In the data rows, 128 means zero.
Planes, each given by two rows, then its number:
[111  81 137 134 128  97 106 100 139 141  97  60 134  68 118 127 110 131
 145 152 108 201 162 137 122 149 123]
[105 105 102 154  82 137 135 136 115 153 186 147  96 123 104 156 136  81
 181  95 153 142 153 125  70 148 144]
0
[ 90 165 150  70 148 148 153 124 151 106 101 125 130  63  79  95 135  75
 104 138 138 145 141 161 127 147 118]
[169 103 162 143  62 111 139 134 148 106 100 129 130 119  49 146 106 130
 145  96 121 165 134  92  91 137 148]
1
[122 128 144 123 137 142 117  73 116 121 137 100 175 122 188 139 112 169
 119 148 135  99 168 128 155  72  67]
[ 83 125 121 113 139 144 131 133  76 128 132 187 145 136 181 148  74 124
 189  92 128 154 141 132 145 142 164]
2
[ 95 142 133 167  90 175 142 115 142 180 154 127 132 139 125 124  82 155
 192 135 102 127 146 157 109 172  88]
[131 115 107 171 145  84 153 127 152 126 133 119 132 113 159 135  97 135
 150 134 168 112 118 196  95  46 126]
3
[105  68 131 137  78 138 124  82 148  92 176 118 116 161 123 146 136 156
 142 154 125 126 119  95  59 116 101]
[147 107 115 126 126 198 141 147 140 171 120 155 102 173 114 139 107  96
 138  78 139  87 154  91 122  79 153]
4
[112  89 165 107 177 102 148 127 128 112 127 148 113 124 139 158 121 203
 122  94 133 144  67 173 118 163 124]
[134 102 138  68 157 116 153 103 125 147  92  91 179 130 131 140 192 125
 104 109 116 176 161  91 122 112 105]
5
[103 173  85 166 136 110  79 151 176 120 114 122 143 117  97 124  97 102
  98 142 164 164 126 127 153 129  64]
[141  96 135 139 172 107 145 156 110  66 127  80 132 143 155  98 191 122
 114 172 176 140 120 151 159 124 130]
6
[124 121 101 174 130 147  88  95 116  86 134 147 141  37 155 144 113 155
 148 169 121 149 116 112 104 152 150]
[182  93  73  79 101 136 137 121 115 160 132 160 116 118 148 174 140 165
 126 134  96 120 114 116 183 131  85]
7
[124  90  60 142 110 134 124 119 106 127 188 107 111 165 135 102 145 146
 131 110  57 133 146  88 124 162 106]
[159 124  61 158 148 123 169  84 119 138 140 137 177  87 152 126 136 121
 143 155 142 119  71 148 174 143 151]
8
Each row below is a point in one of these planes. After each row, the number of its plane:
[143  83 151  98 133 135 164 106  84 125 141 126 110 134 152 118 165 144
 149 131 110 106 124 140 113 125 180] 6
[132 130 149 104 120 111 151 148 143 156 128 123 127 193 106 113 129 117
 117  95 135 112 137 137 152 110 113] 7
[124 161 218 113 133 119 114 152 161 131  71 151 133 117 123 161 113 114
 113 128 186 129 137 153 110  93 134] 8
[136 138 114 121 103 150 115 121 132 144 113 113 148 134 117 120 159  72
 126 141 113 136 170  85 136 102 124] 5
[149 137 112 144 140 129 156 107 124 148 116 133 166  92 135 137 134 109
 148 152 169 121  84 148 150 124 150] 8
[104 144 175 133 138 108 145 143 143 125 128 106 123 170 104  84 131  92
 120 109 135 123 146 146  94 116 148] 7
[124 113 138 117 140 104 115 117 135 125  87  78 135  99 126 125 117 142
 120 155 107 175 147 139 137 140 126] 0
[144  89 153 110 143 133 164 125  89 116 134 107 118 138 141 125 166 133
 144 127 111 115 129 138 128 135 161] 6
[ 94 145 143 169 135 116 113 126 133 101 123 125 133  94 130 102 123 126
 139 137 130 140 141 131 101 134 158] 7
[121 132 163  95 106 135 152 129 159 108  98 120 137  84  68 106 123  99
 119 115 129 147 151 124 113 137 141] 1
[105 130 120 169 150 138  96 118 130  91 120 136 142  77 144 126 117 147
 142 156 139 137 118 115  98 147 156] 7
[148 144 133 124 123 149 141 146 121 120 133 164 133 162 131 137 140 125
 117 113 129  94 106 118 131 110 128] 0
[149 144 113 132 154 158 134 168 132 160 105 153 125 132 120 121 112 103
 129  88 143  99 145 120 151 109 156] 4
[114 103 141 113 165 108 133 121 128 121 132 148 113 114 137 141 118 173
 122 113 129 141  79 161 125 159 117] 5
[127 124 153  95 122 114 152 149 137 157 133 116 117 192 100  96 146 101
 125 100 137 111 132 140 149 108 119] 7
[170 136 136 145 115 114 137 125 176 140 117  84 117 134  90 119 168 128
  85 155 135  98 125 128 100 110  99] 2
[103 126 191  96 113 141  90 164 128 129 130 117  84 159 106 131 122 127
 119 103 112 134 181 108  92 121 107] 8
[141 133 117 116 125 142 135 120 121 143 113  99 153 140 120 122 161  97
 124 133 111 141 165  92 123 114 112] 5
[132 142 121 124 118 147 133 150 108 132 151 172 110 152 125 135 139 110
 136 103 138  98 109 125 132 119 131] 0
[149  94 141 117 140 133 155 132  92 110 135 112 126 141 167 110 173 136
 128 136 136 121 132 140 121 124 167] 6
[134 126 117 154 152  79 141 126 147 121 134 123 121 115 156 130 119 129
 137 138 157 117 122 171 104  62 133] 3
[154 132 140 131 128 120 124 118 159 121 118  85 123 126 104 115 159 136
  87 155 130 109 122 118 123 111  82] 2
[125 125 109 150 155 111 119 156 136  93 122  97 136 132 126 103 161 112
  98 146 166 144 122 136 149 123 119] 6
[118 136 101 135 149 133 115 132 111 157 147 138 135 157 184 120 132 140
 131 141 127  97 124 139 143 108 125] 1
[132 152 114 184  94 143  97 145 126 126 145 149 104 133 130 114  91 113
 138 147 128  97 115 131 139 128 152] 5
[106  76 133 131  84 151 125  91 146 109 161 122 109 162 125 152 130 148
 149 145 133 131 128  86  72 109 107] 4
[108  92 136 134  92 111 119  81 141  92 167 113 127 132 134 143 136 158
 135 160 126 142 100 123  80 138  97] 4
[102 121 132 125 132 150 121  92  96 118 135 133 168 123 188 154  94 164
 156 123 137 125 162 133 155  99 111] 2
[114 138 135 115  99 173 116 120 121 152 142 134 124 134 102 123 128 141
 146 135  95 142 149  89 141 205 119] 3
[143 128 148  88 142 132 119 139 108 121 108 140 118 134 113 130 164 101
  91 126 122 145 128  77 158 159 137] 3
[146 158 135 115 152 142 134 134 134 112 104 148 148 156 138 112 136 155
  97 139 125  93  95 127 156 102 131] 0
[152 134 127 133 147 146 143 161 131 162 106 145 133 129 117 132 116  97
 138 103 135 110 127 131 154 112 154] 4
[116 123 129 151 125 136 126 152 136 114 155 170  84 131 125 132  78 163
 142 137 144 109  86 171 131 153 143] 5
[131 154 101 173  87 149 105 137 132 123 149 138 115 123 129 106 104 102
 142 145 130 104 136 120 136 128 137] 5
[146  95 158 114 118 141 163 122  99 138 137 122 116 126 136 129 138 148
 145 115 103 104 121 133 107 121 164] 6
[ 99  79 121 144 111 115 111 105 133 145 130  83 121  76 112 137 111 116
 165 132 113 187 164 136 104 149 126] 0
[124 142 143 109  99 169 112 132 111 133 130 145 121 140 106 121 149 117
 116 139  89 148 146  70 155 208 126] 3
[151 123  94 158 146 123 146  95 130 138 124 132 169  92 148 142 132 113
 144 156 147 122  94 143 165 139 139] 8
[103 134 143  87 137 136 137 126 150 113 114 130 132  86 101 109 121  98
 115 134 132 141 134 145 129 143 124] 1
[138  97 147 122 141 126 144 137 106  97 125 112 127 146 149 118 170 136
 137 145 138 131 122 138 131 127 143] 6
[134 172  98 166  81 142 103 140 137 134 148 136 116 117 121 106 115  97
 156 159 129 102 139 121 129 109 151] 5
[127 150 106 137 119 148 153 148 120 118 167 181 126 172 138 140 145 114
 130  87 143  79 110 114 110 120 136] 0
[124 104 158  98 165 108 144 134 127 118 124 129 134 133 141 159 130 168
 117  97 133 146 100 141 122 146 121] 5
[124 155 107 137 127 128  98 133 152 151 126 145 142 122 106 135 102 117
 118 115 131 142 124 120 134 127 102] 6
[115 148 151 109 133 110 150 146 141 152 118 105 123 184 119 107 127  91
 118 101 141 113 137 122 143 113 125] 7
[114 127 100 146  94 141 143 138 118 141 181 162  94 136 115 149 142  94
 176  84 159 116 141 123  90 141 143] 0
[112 124 142 124 138 150 106  87  95 116 134 123 176 112 190 152  92 165
 138 123 138 110 174 132 161  96  85] 2
[109 134 127 182 135 141  91 105 123  82 128 137 155  54 145 137 118 141
 141 154 126 137 125 116  98 151 153] 7
[107 108 112 142  94 138 141 136 117 152 174 134 105 118 109 151 139  88
 174 106 152 141 149 125  77 148 144] 0
[101 136 134 116 140 157 118  86  89 114 136 140 175 136 208 155  90 159
 150 121 131 119 173 122 159  83  95] 2
[133  98 119 127 115 191 126 134 138 159 142 146 108 183 117 138 110 110
 152  89 127 102 139  96 101  88 139] 4
